(in the rows, 128 means zero)
Each path below is one point turned by a fixed rotation once a step. After each direction that follows a path, write how fast that rotation turns it, in degrees per step (0 if it stays still).
Each turn is a multiple of 5 degrees from 10 to 175, or 0.
Each row of a path follows its step; steps can be skipped.

step 0: [122 135 126 131 137 123 144 132 129 130 126 124 123 132 115 128 133 142
 127 132 135 132 134 117 122 129 131 130 128 121 128 134 126 130 123 137
 116 119]
step 1: [119 132 128 129 136 129 127 130 118 135 131 132 123 117 128 130 136 116
 140 135 130 135 131 130 131 111 119 124 124 123 127 125 128 120 129 118
 139 124]
step 2: [141 136 122 122 112 124 139 127 123 126 128 136 125 121 133 138 116 124
 128 122 131 128 135 122 125 136 122 124 119 136 135 128 124 133 129 131
 130 129]
step 3: [126 140 140 126 137 130 128 133 133 122 125 129 121 130 132 122 126 134
 134 140 132 131 117 131 134 143 125 130 137 128 131 115 130 135 129 124
 132 133]
step 4: [129 124 134 129 131 135 135 126 127 137 142 139 118 126 123 124 125 121
 118 120 120 122 130 133 132 129 142 133 120 115 126 121 127 127 127 133
 125 129]
step 5: [111 129 124 120 118 134 127 132 124 132 125 126 135 139 127 137 122 125
 121 143 122 130 128 141 121 127 127 116 128 129 124 131 123 129 134 132
 129 132]
step 6: [137 132 127 128 126 102 126 132 134 130 124 120 129 121 125 124 126 127
 124 127 119 126 129 129 134 127 123 122 132 119 123 129 133 126 135 126
 116 137]
step 7: [126 122 132 134 125 123 123 129 127 127 133 125 124 138 130 121 118 120
 136 129 135 120 121 140 129 128 132 135 119 140 124 130 131 127 120 112
 127 119]
step 8: [128 120 118 126 127 130 126 117 137 129 128 132 126 133 117 136 133 132
 119 118 139 130 128 124 137 134 136 119 130 135 121 132 138 134 132 131
 137 136]
step 9: [124 128 133 140 123 136 126 134 127 118 130 122 141 125 125 121 131 144
 133 123 122 130 125 137 136 123 128 122 131 118 133 136 118 129 125 129
 134 128]
[126 130 125 128 133 125 129 127 130 126 127 127 128 129 127 126 130 127
 128 128 130 128 123 128 127 129 126 124 130 126 133 130 128 130 128 131
 127 132]
130
[127 125 123 128 128 127 131 132 128 132 126 126 128 125 128 129 131 128
 127 132 125 126 127 130 125 127 130 132 129 128 128 129 127 128 130 128
 125 127]
65
[129 130 127 127 123 131 127 128 132 128 127 128 131 126 128 129 131 129
 129 129 130 131 131 129 123 132 129 126 126 128 126 129 130 130 129 129
 127 131]
120

step 0: [114 138 134 129 133 135 128 130 135 131 131 122 121 123 128 135 124 124
 113 123 135 135 120 143 118 129 123 130 129 126 128 114 133 127 126 128
 119 122]
step 1: [127 128 132 138 135 144 134 130 120 126 128 124 133 135 136 141 129 124
 132 132 142 136 123 127 138 134 139 120 131 133 118 127 127 131 125 129
 135 117]
step 2: [123 122 118 130 122 133 127 130 118 130 135 127 140 123 125 119 121 127
 144 137 131 129 124 136 134 122 128 124 129 131 120 132 135 128 146 130
 129 137]
step 3: [120 135 124 116 130 125 123 132 129 127 114 134 134 136 129 118 128 124
 121 118 133 132 122 141 123 141 130 125 134 131 134 128 135 128 134 127
 119 141]
step 4: [127 124 137 125 142 129 122 125 130 124 123 124 131 134 141 135 129 131
 126 134 138 125 124 125 134 125 139 132 140 133 138 133 114 115 125 125
 123 132]
step 5: [127 121 125 132 131 131 126 121 123 119 130 115 130 119 132 127 134 136
 131 132 129 120 125 131 117 124 112 138 138 137 113 132 124 123 132 136
 132 131]
step 6: [128 129 124 135 129 129 132 125 127 121 124 128 136 135 129 116 143 133
 131 110 126 122 137 126 119 142 132 123 118 131 122 137 133 131 126 126
 133 135]
step 7: [129 117 129 122 132 125 119 131 126 131 137 130 135 129 127 120 135 126
 127 132 120 118 135 116 132 124 141 136 127 122 141 125 126 126 125 114
 128 141]
step 8: [126 131 128 118 123 120 123 125 124 118 135 125 125 127 126 132 126 135
 119 131 121 129 127 118 124 138 111 145 135 128 133 116 125 131 123 135
 126 129]
step 9: [129 132 137 136 122 129 137 124 129 121 133 126 122 126 118 136 120 143
 125 118 130 128 133 121 123 139 135 125 119 131 127 138 118 124 116 132
 133 123]
[126 128 126 131 131 127 126 131 123 130 128 129 125 126 127 124 126 130
 129 133 129 127 130 129 125 124 127 131 128 128 131 127 128 127 128 128
 130 127]
135
[127 128 129 128 126 126 127 128 133 130 128 133 129 130 128 125 127 125
 132 128 128 128 131 129 127 128 131 133 127 131 126 130 131 130 130 127
 130 130]
90

step 0: [118 124 127 128 131  98 121 130 121 129 133 125 123 135 126 133 129 124
 143 120 128 130 133 132 129 132 131 129 129 132 125 139 130 126 127 125
 125 132]
step 1: [135 132 131 126 129 130 114 122 115 126 127 115 115 130 123 142 134 139
 132 123 134 122 127 129 131 130 129 117 129 131 135 136 126 115 120 126
 130 127]
step 2: [123 131 125 125 132 130 123 129 120 121 128 128 132 140 138 123 129 137
 127 124 124 111 129 136 129 119 134 122 127 149 139 128 138 127 130 130
 121 128]
step 3: [133 125 127 121 124 121 133 132 122 118 130 131 133 126 123 121 122 135
 120 138 134 128 128 140 132 124 114 122 111 130 143 137 129 123 119 123
 127 125]
step 4: [122 128 122 131 131 112 121 129 117 142 138 135 133 141 115 130 118 121
 120 129 125 125 121 132 133 123 122 127 131 131 132 127 124 131 124 124
 132 121]
step 5: [122 116 137 128 127 127 125 128 119 139 130 118 122 135 134 150 131 123
 129 131 132 130 135 137 121 123 120 133 125 130 137 123 125 121 120 120
 126 123]
step 6: [112 134 129 125 144 117 126 129 123 139 126 118 126 131 134 124 126 137
 140 119 135 128 121 137 127 128 136 132 123 132 133 127 138 118 124 124
 126 130]
step 7: [140 125 131 125 125 114 121 131 116 117 123 119 125 139 132 131 121 136
 141 129 138 127 125 138 128 127 129 120 122 128 129 142 124 127 129 135
 129 135]
step 8: [127 127 118 121 121 121 122 124 107 126 134 136 121 137 125 125 132 134
 127 129 125 114 127 120 131 130 130 118 128 136 134 129 133 112 130 124
 125 127]
step 9: [126 122 117 123 122 134 130 128 126 123 127 124 130 129 124 134 123 134
 126 125 129 121 130 139 125 104 119 117 125 140 138 126 129 127 116 123
 130 119]
[131 131 128 128 126 122 127 128 127 126 128 129 128 130 129 127 127 128
 128 128 126 130 127 128 131 131 124 128 127 124 125 129 129 131 129 124
 132 130]
100
[128 127 130 128 127 130 130 125 125 124 127 128 128 127 124 126 130 131
 126 126 128 126 128 128 132 126 123 127 130 133 126 129 128 130 130 127
 126 128]
55

step 0: [119 130 131 139 122 123 133 135 120 124 146 119 135 126 122 133 122 129
 127 127 126 124 127 120 134 136 118 132 124 134 124 128 121 122 135 136
 131 132]
step 1: [133 129 129 140 129 132 127 127 121 126 135 125 130 133 136 132 135 128
 136 122 137 132 114 127 131 141 141 126 132 138 129 134 128 130 126 126
 121 112]
step 2: [139 121 140 118 122 129 126 136 131 125 130 135 138 129 124 122 121 127
 126 123 141 139 135 126 132 132 132 124 130 124 121 133 130 121 136 118
 125 122]
step 3: [120 124 127 116 127 129 128 136 128 130 132 123 130 130 132 136 132 120
 123 131 125 130 138 128 139 132 140 134 127 132 128 116 123 115 116 121
 135 129]
step 4: [126 126 134 135 127 127 126 119 139 139 131 130 133 131 116 143 122 125
 139 129 126 122 124 122 133 125 129 131 121 137 128 127 131 129 119 115
 120 136]
step 5: [118 123 136 132 135 127 118 132 130 136 143 121 130 134 127 130 125 120
 136 124 131 135 130 120 119 125 123 116 134 121 139 134 127 130 129 134
 129 125]
step 6: [127 124 138 127 130 123 125 129 131 119 119 118 120 127 128 120 130 123
 140 130 126 134 128 122 134 130 139 119 138 142 125 122 120 131 137 132
 130 126]
step 7: [125 120 138 128 136 124 138 139 120 137 114 131 127 131 128 128 133 120
 122 128 133 128 132 127 131 125 129 128 120 138 128 138 132 118 134 125
 121 133]
step 8: [119 128 121 124 143 121 122 129 122 129 130 135 128 133 123 131 136 136
 136 126 133 123 123 122 129 124 126 135 129 126 129 125 118 114 134 113
 135 129]
step 9: [130 144 131 130 127 126 128 126 124 120 133 116 129 131 119 130 127 115
 125 120 127 128 122 126 127 116 124 127 124 131 125 134 113 134 123 114
 126 126]
[127 127 127 129 127 126 120 132 127 126 129 130 129 126 130 126 130 129
 126 130 128 132 128 126 131 126 125 126 126 126 128 126 127 131 128 126
 130 129]
120

step 0: [120 139 132 127 121 127 130 131 128 138 130 131 118 135 125 121 118 128
 130 133 127 125 131 115 119 128 125 127 122 126 123 128 134 126 133 122
 129 114]
step 1: [127 125 138 127 126 130 130 127 132 120 131 122 126 138 126 127 114 131
 132 135 131 127 121 133 147 127 123 120 121 120 126 130 131 121 133 134
 131 130]
step 2: [120 127 115 129 126 131 129 130 125 140 130 126 135 131 127 122 121 127
 114 129 121 122 128 138 133 125 121 132 127 131 117 127 116 126 127 138
 128 131]
step 3: [133 129 136 123 133 115 134 134 122 134 128 116 129 124 132 133 129 125
 118 139 121 129 132 132 135 126 128 130 133 140 129 122 134 130 131 122
 131 137]
step 4: [134 119 127 128 138 137 123 120 129 119 130 127 137 129 134 134 135 129
 122 128 125 134 119 139 117 139 122 130 136 133 127 122 134 129 131 130
 129 129]
step 5: [122 125 129 126 130 128 117 122 126 131 124 133 125 129 139 120 129 121
 131 123 121 124 135 127 119 128 138 135 133 138 139 136 133 126 130 122
 114 125]
step 6: [124 128 135 136 132 123 114 125 140 117 131 127 122 128 124 131 137 132
 132 132 135 127 133 115 133 133 131 126 138 123 126 134 130 120 128 123
 133 125]
step 7: [133 125 117 130 126 127 129 125 123 126 125 124 131 144 131 122 131 129
 127 117 136 129 131 122 125 123 131 118 126 121 128 138 115 124 130 136
 129 121]
step 8: [131 136 126 120 125 115 137 136 127 127 129 131 135 122 127 126 125 124
 131 123 134 119 133 125 142 133 135 129 129 120 123 124 118 131 121 123
 121 129]
step 9: [137 133 124 133 125 132 136 134 130 134 118 134 134 118 126 140 129 131
 120 129 137 130 122 130 128 121 116 120 133 120 128 121 132 129 130 126
 132 121]
[126 131 125 126 125 129 125 128 126 133 130 127 130 129 131 124 132 127
 130 128 127 126 129 129 126 130 126 127 124 127 130 127 126 129 126 129
 125 130]
135

step 0: [136 128 141 135 133 129 121 119 130 123 123 130 133 128 129 131 128 125
 116 126 122 130 132 122 121 120 131 133 146 127 134 134 129 125 119 124
 137 121]
step 1: [136 130 125 125 130 116 112 127 131 127 123 126 124 134 129 139 127 131
 117 135 133 130 132 130 114 124 135 122 142 131 125 129 137 125 124 126
 134 127]
step 2: [132 134 136 131 133 112 125 116 128 139 126 122 134 132 138 133 131 125
 119 135 133 124 142 125 124 133 135 125 129 133 128 123 129 125 124 129
 132 136]
step 3: [134 125 126 119 134 127 123 116 120 135 126 128 133 119 131 127 126 115
 123 136 133 133 132 113 129 133 143 121 136 130 131 127 128 128 123 130
 130 128]
step 4: [136 135 127 115 132 135 120 125 127 137 124 135 123 133 132 140 121 126
 135 140 131 131 137 118 126 136 132 135 135 135 128 120 126 132 122 127
 132 128]
step 5: [133 134 135 120 129 134 128 123 125 130 125 117 127 130 137 137 135 126
 128 132 114 127 133 121 126 128 131 140 135 133 136 128 119 120 118 132
 136 124]
step 6: [140 133 130 117 139 127 123 134 128 117 128 115 130 122 130 137 132 127
 131 129 128 138 126 127 121 130 138 129 136 132 128 129 134 126 121 134
 142 125]
step 7: [131 133 134 129 135 121 125 130 139 127 128 126 140 133 139 141 132 122
 135 130 126 135 129 127 121 127 134 131 128 134 118 124 133 127 112 121
 133 135]
step 8: [130 126 132 131 138 126 120 123 127 130 121 123 132 122 144 125 135 116
 130 131 126 138 131 122 122 120 130 127 129 122 135 127 137 124 116 118
 125 128]
step 9: [130 130 119 118 134 121 121 125 128 129 120 126 126 131 138 136 131 124
 132 145 130 145 137 123 121 126 128 131 132 124 126 127 139 129 135 129
 123 126]
[129 128 129 124 131 128 129 126 126 130 130 128 131 130 131 130 128 126
 129 125 127 127 129 126 120 127 126 125 130 131 128 127 129 129 129 130
 128 124]
0
[131 124 127 123 128 129 125 129 126 123 129 127 128 124 125 126 127 126
 127 129 127 128 128 126 129 126 127 125 130 127 129 129 132 127 130 129
 127 128]
135
[128 125 129 126 128 133 129 124 128 129 127 130 126 130 128 128 129 129
 129 129 127 131 128 125 130 130 125 133 131 125 127 127 126 128 131 132
 128 126]
65
